Rotation paths and how fast each direction turns (deg/step):
Each turn is a multiple of 5 degrees from 10 to 175, or 0.
Each row of a path follows its step; steps can be skipped.
Rotation 1:
step 0: [ 16 -11  -4 -29 -18 -25  -9  -6   4 -15  18  -7  10  26   5 -15  38  17
  -6 -19  29   3  13   9  14  -1  11  18  12  -8   9  -3   1   6 -24 -15
 -11  10  -6  19  -4  15   2 -19   1  -6 -24 -17 -42  -6  -6  33  25  -8
  11  -3  -7   0   1]
step 1: [  1  10 -25  -1   9   2  -2 -21 -11 -13  -4  -3  30  26  15  -8 -26 -26
  22 -23   5   8 -16   1 -28  -1   8  17 -28  12  19   4 -16  -8   8  25
   5 -15  18  -9   2  -7   7  34  36 -13  -9  -5 -12 -20   5   5   3  -9
  13   5 -18 -25 -13]
step 2: [ -9  -3 -22 -15  37   3 -11   9  -5   0  22 -11  29  -7 -19   7  18  18
 -15 -16  -4 -43   3   1  -4   4   7 -21  -3   4  14 -17 -18  13 -27  -3
  -6  12  -3  -4 -10   7  17  10  -1   9  10  23  26  -7  12 -12  13 -18
 -10  24  10  14 -38]
step 4: [-14   4  -4  15 -18  -6  14   2 -15   6   0  -3 -16   4   8  -4   4  37
 -24   8  27 -10 -27   0 -10   2  29 -21 -11   7  10 -17 -29  -3   1  -2
  -5  -6   4  14  23  13  -3 -21  19   2   0  -3 -15  42  10   4  -5  -3
  17   1 -46 -23 -14]
step 5: [-23   4   8 -12  -5   3 -13  35 -14   4  25 -19  12  18  13  13  -2 -21
  17 -14  -4  -7   1  -5   0  39  10  24  26   7  30  31  -3 -17   1  -3
   3 -17 -22  12  14  -9 -12   9  12 -24  -4 -22  22  29   3   1   8  -1
 -13  12  11 -12  -9]
step 6: [ 12  -1 -15 -22 -13  35  -3  17  27  16  -8   3  10 -23  -8 -26 -20  19
 -24 -30 -12  -6 -10  11   6 -17 -15  14 -25   7   3 -11  26  14  11  19
 -19  -3 -13  24 -14  -3 -32   1   1 -19   3  -3  16   5   5  -2  15  -5
  11   9  -4  -5 -32]
step 7: [  2  28  -5  13 -27   1   6 -13   7  34  20   5  12 -18   1   8  -8   2
  -3   1  -5 -20  -8   0   9  14   0 -39   6  -9  19   8  -6 -17  31  -3
  24 -17 -25   5 -15   5  -8  28   1  29   0  -4 -13 -14 -26  12  -5 -18
 -12  -4 -20  34  -5]
step 10: [ -2   1  13  -2  41   0  15 -11  -6   6   4  -7  25  -2   0  24   8   3
 -10 -20   5 -23 -17  21  -3   9  26  29 -22 -20  -1 -24  23   2 -12 -13
  13   2 -25  35  -1   3   5 -17  14  -7 -14 -13  10 -28   3  11  -2 -17
  14  -3   4  29 -19]
step 12: [ 21 -18  -8  -4   5  16  -1   2 -34  18  15   2  -2 -10 -22   5  12  28
  -1   5  21   6 -18   7 -25   1   4 -16   5 -21   8 -32  -8 -35  -9   3
 -23  -9  18  23   0  -1  10  18  -8   9  -2  17 -14  15  30 -32  -6 -13
 -21 -16 -15  -1   6]
step 13: [-24  14   0 -31 -32 -16   9  24   3 -11   6 -16  16   9  21  12  11 -20
  11   1  16   5  -6 -12  12  19   3  16  -1  15 -30 -28   7 -18   2 -26
  25   8  -4  22  19 -25  24  26  -8  15   8  -3  15  30   3 -12  -2   4
  10  -2  -3   4  -7]
Directions:
[10  1  5  2  1 -1  1  0  7 -6 -5 -3  0 -1  0  3 -6  4 -9 -4  2 -1 -3 -7
  1  1  5 -2 -2  0 -1 -3  9  6  6 -3 12  3 -5  3  0  2 -3  0 -7  8 -1  1
 -5  2 -1  5  6 -2  2  4  8  5  1]
100
[ 7  1 -1 -4 -2  6  2 10  4 -3  2 -3 -2  6  2 -7 -1 -4  1  2 -4 10 -7  3
 -2  0  1  2 -7  5 -8  6 -1  8 -4 -6 -4 -5  3  3  4  4  1  4 -3  0  3  0
 -2 -4 -7  4 -7  5  2 -2  3 -1 -5]
140
[ -1   3   0   7   4  -1  -6   6   3  -2   7   5  -2  -2   6   1   2   0
  -2   6   4  -4   2   1  -5   4  -1   5 -10  -1   7   1  -2  -5   0  -4
   3   7   5   4  -1   2   2   2  -6   1  10   2  -4  -4   7  -3   4  -2
   8  -7   4  -7  -1]
40
[  0   6  -1   2 -10   6   6  -2   5   4   2  -3  -2  -6  10   6  -2  -2
   1  -3  -2  -7   3  -4  -2  -1  -2   0  -2  -2   1   2   1  -3   1  -7
  -8  -2   3  -3   1   7 -11  -5  -7  -6  -1   0   5   0   1   4  -5  -5
  -1   6   2   0   7]
35
[  2  -7  -5  -5  -2  -6  -1   4   1  -1  -1   3   5   3   7   4  -5   1
  -3  -2  -6  -4   4   4   1   6   1   1   3   0   4   3  -8   5  -5 -13
   8  -3  -4   0  -7 -10   0  -9  -2   2  -1   3   5  -1   1  -5  -5   5
  -1  -2  -1   0   3]
130
[  3   2  -5   7  -3  -6   4   3   4   0   4   3   1   6  -1   1   1  -8
  -5   1   7   4   0  -9   3  -2   5  -1   1   2  -2  -5   5  -4  -5   5
   2   1  -4   0  -8  -4  -6  -3   6  -6   8   3   0  -3   4   5 -11  -2
   1  -3  -5   5  -3]
115
[ -2  -7   2   2  -2  -2  -2   4   1   3  -4  -5   3  -2  -4   0  -3  -9
   6   0  -8  -8  -1   7   5  -1   3  -1 -10  -4  -2   2   2   6  -2   6
   3  11  -1  -4   2  -1  -5  -1  -3  -1   1  -3   3  -1  -1  -6  -2 -10
   1   0   1   6 -10]
90
Rotation 2:
step 2: [ -1  14 -37  10  -4 -20 -12  17  -3   9  -1  -4  24   5  -3  20   5   6
  20  -6  30  -2  15  -3 -15  10 -19  18  -2 -20  34  22  -1 -17   9  20
 -36 -16  24   6   6  23  -8  17  26  -3  -3  -4   1  20  15  19 -18   5
   6  13  -3   3  14]
step 3: [-11  31 -12 -24   9 -12  -7  16  12  22   7   6   8 -21 -25  -2   9   0
 -19   8  20 -13  -2   3 -27 -25 -24  14  32  13  26   5   7   6 -14   1
   9  12  -5  16 -21  18  18   8  -5 -10  -7   5 -36  -5  18 -11  -6   7
  -5   1   4  10  32]
step 4: [ 12  15 -16  -6 -13 -14  -2  29  28  -9  11  -1  12   2  -1   6  23  15
   8 -18  33 -12  27 -38 -11   5 -13  17  -3   1 -14  27  -2 -13   1   0
 -16 -20  23  -3   1  11  12  14  19   8 -15   3 -16  16  -6  27  -5  -5
  -3 -28   2  18  20]
step 5: [ -4  29 -16  -3  -9 -16   6   0  20  10 -16 -11  20  -5 -16   3  19 -15
  -7  14  40  13 -13  24 -41  -6 -17 -16  17   1  30  30   2   1 -17  15
  -9  -6  12   4  16  11  15   7   3  -9   9  -7 -19  -1  11  -6 -30  -4
   8   8  -1  20   4]
step 6: [ -6  35 -16  -2   4 -18 -15   5  11   1  18  -9  14   4 -20  -1  12   1
   9 -25  22  -5  22 -22 -10 -22 -17   9   8  33  11  -2  11 -13   0  -1
  -8  -3  23  -3 -25  11 -24  30   4  -7 -24  -6 -23  23  16  17  -3  -2
  10  -5  -2 -13  29]
step 9: [-20  19 -22 -14   0   1 -25   2  24   3  -3  -3  15  17  10   0  16   8
  -5 -14  15  24  -5  -4 -46  -5 -24  12  17  15   2  29  19 -33 -18 -18
  -7  -2  18   6  -5 -18 -20  10   1 -12  -3  18 -19   1   6   3 -20  -6
   9  12  11  17  19]
step 10: [ -7  37   4   2 -15 -26   1  11  10  -9  14   2  15   0 -16  29 -13   1
   6   4  46  -4  -5  -3  -4   3  -9  19  11   7  39   7 -11 -18  -3  -5
 -14 -17 -12 -15 -16  10   2  13  17  -2  17  -2  -3  34  12  15 -16  14
 -13  -9  11 -17  25]
step 11: [ -3  30  -2 -19   9   3 -14  18  34 -17  -8  -4  12  -4 -13   4  23   9
 -26  -3  -1   5  21 -11 -15  -9 -19  14  48  10   3  12   6  -9 -44  12
 -16 -16   9  15 -15   1   6  -5   7   7  -7  16  -1  -8  29  -5 -11 -12
   0   7   2  15  14]
step 12: [ -7  36 -12   3 -21 -10   1   9  29   0  -4  -5  -2  14   3  10  14  21
  26  -7  31   2 -17 -23 -30   1 -20   7   9 -18  21  -5   4 -28  14  -2
 -26 -22   9  -9   0   5 -12  22  -3  16   4  11 -15  13 -17   7 -16   9
 -24  -7  -5  15  25]
step 13: [-33  24  -7 -28  -2  -7 -16  19  16 -18 -19  -1  29 -18  -9  33  -8 -15
 -16   3  29  18  10   3 -20  -5 -19   5  36  21  18  13 -18  11 -17  -4
   1  10   2   2   8  -8 -12   6  14  -1  -3 -11 -15   7  20   4 -15   5
  -4   6  -2  15  21]
Directions:
[-1 -1  4  4 -7  5 -1  0 -4  2  0 -7 -1 -5 -9  7  2 -2 -7  1  4 -2  1 -1
 -6 -4  1 -4 11  4  5 -2 -4  7 -2  0  9  8 -1  0 -6  3  1  1 -1  7  0 -9
  0  3  0 -6  6  0 -3 -1  2 -8 -2]
145
[  2  -5   4  -2   0  -5   4  -1   1   0  -2  -2   4   1   4   1  10   4
  -1  -7  -5   3   6  -5   0 -10 -11   4   1   6  -2  -4  10   2   3  -4
   4   0  -3   0  -5   1  -5  -8  -7   1  -7   3   5  -2   2   0   0  -2
   4  -5   3   1   0]
140
[-3  0 -5 10  3  7 -2 -1  1  6 -1 -5  5  1  3  0  8  4 -1  5  2  3 -3  0
  1 -6  6 -5  6 -4  3 -1  3 -2  5  9 -4  3  5  1  2  1 -8  5 -9  1  5  8
  3 -1  1  3  1  2  6 -2 -7  3 -3]
110
[  1   1  -2   7  -3   9   1   0  -7   4  -3  -3  -4   1  -1   2  -4   3
   1   3  -2   2   6   0  -8   6  -8   1  -3   3   1   0  -6   0  -3   0
  -2   2   1   6  -5  -3   0  -7   7   3   5   4  -1 -10  -5   2  -8  -7
  11  -3  -2   1   4]
160
[ 0 -1 -1  2  4  1  4 -8  8  5 -3 -2  3  2 -7 -3  0 -9  7 -2 -3  5 -2  4
  5 -7  1 -6 -2  7 -7  4 -3  9 -2  3  1 -5  4 -5 -1 -2 -6  1  6  2  0 -4
 -6  4 -8 -2  1  1  6 -6  0  1  4]
40
Rotation 3:
step 0: [-22  34  -7  -6  13 -23  -9  16  11  11 -18 -27  -7  26   5  17  16  -8
  -5   5  11   5   5   5 -10  14   2  11 -19 -19 -17  18   1  26  -7 -10
  -1  23 -12  -8 -22   8  -8 -11  13  -7   6  22  -1  -7  -9  10 -17 -21
  -3  43  -5  17  -7]
step 3: [  1  -7  12   1  23  -1  27  40 -11  29  21  14   2   7   7  -2   2 -17
 -34 -24  22  -5  21 -33  11  18  -7  19   9 -18 -21  10  -5  10 -17 -20
  -2  11 -10 -18  -1  -7  23   5  11  12   7   4  -6  -3 -14  -1   6  -6
  14  10  -4  -1   6]
step 4: [ 21  11  14  17   1   7   9 -10 -28  12  -6  13 -12   7  38 -20 -38   5
  -1  13 -14  12  17  -7 -11  17 -12  -3   1  11 -16  24   9  12 -11 -13
   5   9 -24  -1  13   4   8   3   7 -29  10  -1 -12  -1   9  27  22 -20
  15   8  19 -12  16]
step 5: [  7  -2  -4 -11 -14 -14 -12   0   1  -8  -3  -5  -2   1   7 -21 -25   6
  -2 -14 -45  -8   2  28  10  24 -18   3  32 -12  22  -2 -19  -3 -13 -29
   9  -2 -11  -2  -3  13  42  17 -14   0   1 -18 -14   0 -10  14  16  -4
 -20 -14 -16  -5  12]
step 6: [ -2  10  -9  -4  26  28 -12   3  -9   2   6   6  14  18   7   5 -23  -7
 -15 -14  -1  12  -2 -17  -1  38  -1   3  11  -9  24   6  -8  13   4  -9
  20  11  11  23  -6   5  24 -20 -11  -3  12 -19  11  14  -5 -35 -26 -23
   9 -17 -33   3   1]
step 9: [ 12  12  15  10  13  26 -17 -13  -4  16 -14 -27  14 -35  -5  13  23   9
   8 -29  16   6  -6   0  14  -2  -3  16  11 -12  26  10 -11  10   0 -27
 -18  -3  -5   9   3  25 -14   2  14  22  14 -22  29  10 -14   1   3 -10
  -8   5 -24   3 -15]
step 10: [ -1  36  27  -2   0   3   0  -5  11  10 -15 -17  35  14   3   2   7   5
  -6  -6   8 -18   2   9   5   7  24  21   8  14 -19  30 -11  34  34  -2
   5  11  15 -11 -13   4 -17  19   6  -8  18  19  -7  -5 -11  -5  -3   2
  26  12  -4   1 -24]
step 11: [-17  -6  21  37  11 -35   0   2 -12   9   8 -21   2  -7  11   1 -15   3
  -9   2  -7 -24  -9 -16 -12 -16 -25   1  -1  -4  -1  29 -26  -1  -2   9
   0   1   1 -22  -9  22  11   8  18  -6  30  29  -4   4   2   4   0  38
  -9  11  -2   7 -13]
step 12: [  3 -10  -2  -7  15 -24  -4  -6 -28  -4  15 -28   6 -16  -4  18   3  32
 -11   8  -2   8   0  -9 -19   9  -1  23 -17 -28   1   9  13  28 -17 -16
  27 -10  -7  22 -10  14   0  23  13 -20  -5 -11  11   0  16   2  30   7
  -8  19 -14 -10  -9]
step 13: [  9 -26   9 -13  28  14   5   3 -19  16 -10  16  28  32   3  22  22 -11
 -29 -18 -13 -11   3  20   7  14   1  19  10 -13 -36   2 -17  13  -7 -18
   8   7  -8   1   3  -7   3  24 -11  -6   0   0   3   6  20  22   0  16
  -5   7 -18   3   8]
Directions:
[ 3  1  0 -1 -3  0 -2  0 -6  9  2  5  1  5 -8  0  5 -4 -2 -3  5  3  3 -4
  2 -5  3 -1 -2  4  0 -2  3 -7 -1 -6 -9  1 -1 -1 13 -3 -3 10  5  0  3 -2
 -1  4  7  0 10 -5 -1  2 -3 -2  4]
70
[  7   3   0  -4  -4   0   0  -7   0   2   4   5 -11  -1   1   1  -5  -4
  -7  -4   1   1  -2   6  -2   9  12  -2  -1   1   9   4  -4  -3   0  -1
  -3  -3  -2  -7   4   7  -1  -8  -4   1  -8  -2   0   2   3  -5  -3   4
   2  -1   0   0  -1]
35
[ -5   3   1  -2   3  -3  -9  -3   2   3   2  -3  -6   3   4   2  -4   0
  -1  -5   2  -4  -3  -1  -6  -4  -2   6  -1  -3  -4 -10  -5 -10   4   0
  -3  -1  -8  -7  -8  -5   6  -2  -2   1   3   6  -1  -1   0  -5   6  -5
  -8  -5  -3  -3  -4]
125
[ 2  1 -1 -1 -5  3  0 -2 10 -4 -6 -3  6  7  5  8 -1 -2  1  1 -5  1 -4 -3
 11 -1 -6 -5 -6  0  9  1  5  0  1  2 -8 -6 -3 -5 -3  0 -2 -3  5 -1  1 -1
  2  3 -2 -7  2 -2  3 -1 -6 -9  1]
35
[  0   2   2  11  -6  -4   2  -2   7  -1   0  -1   6   7  -4  -4  -5   6
   2  -3  -4   1  -3   0  -1 -12   1   2   1  -2  -1   3 -10   4   1   0
  -6   5  -1  -1   4  -3   3  -1 -11  -1  -7  -4  -3  -1   7   3   0   7
   1  -3   2  -2   6]
120
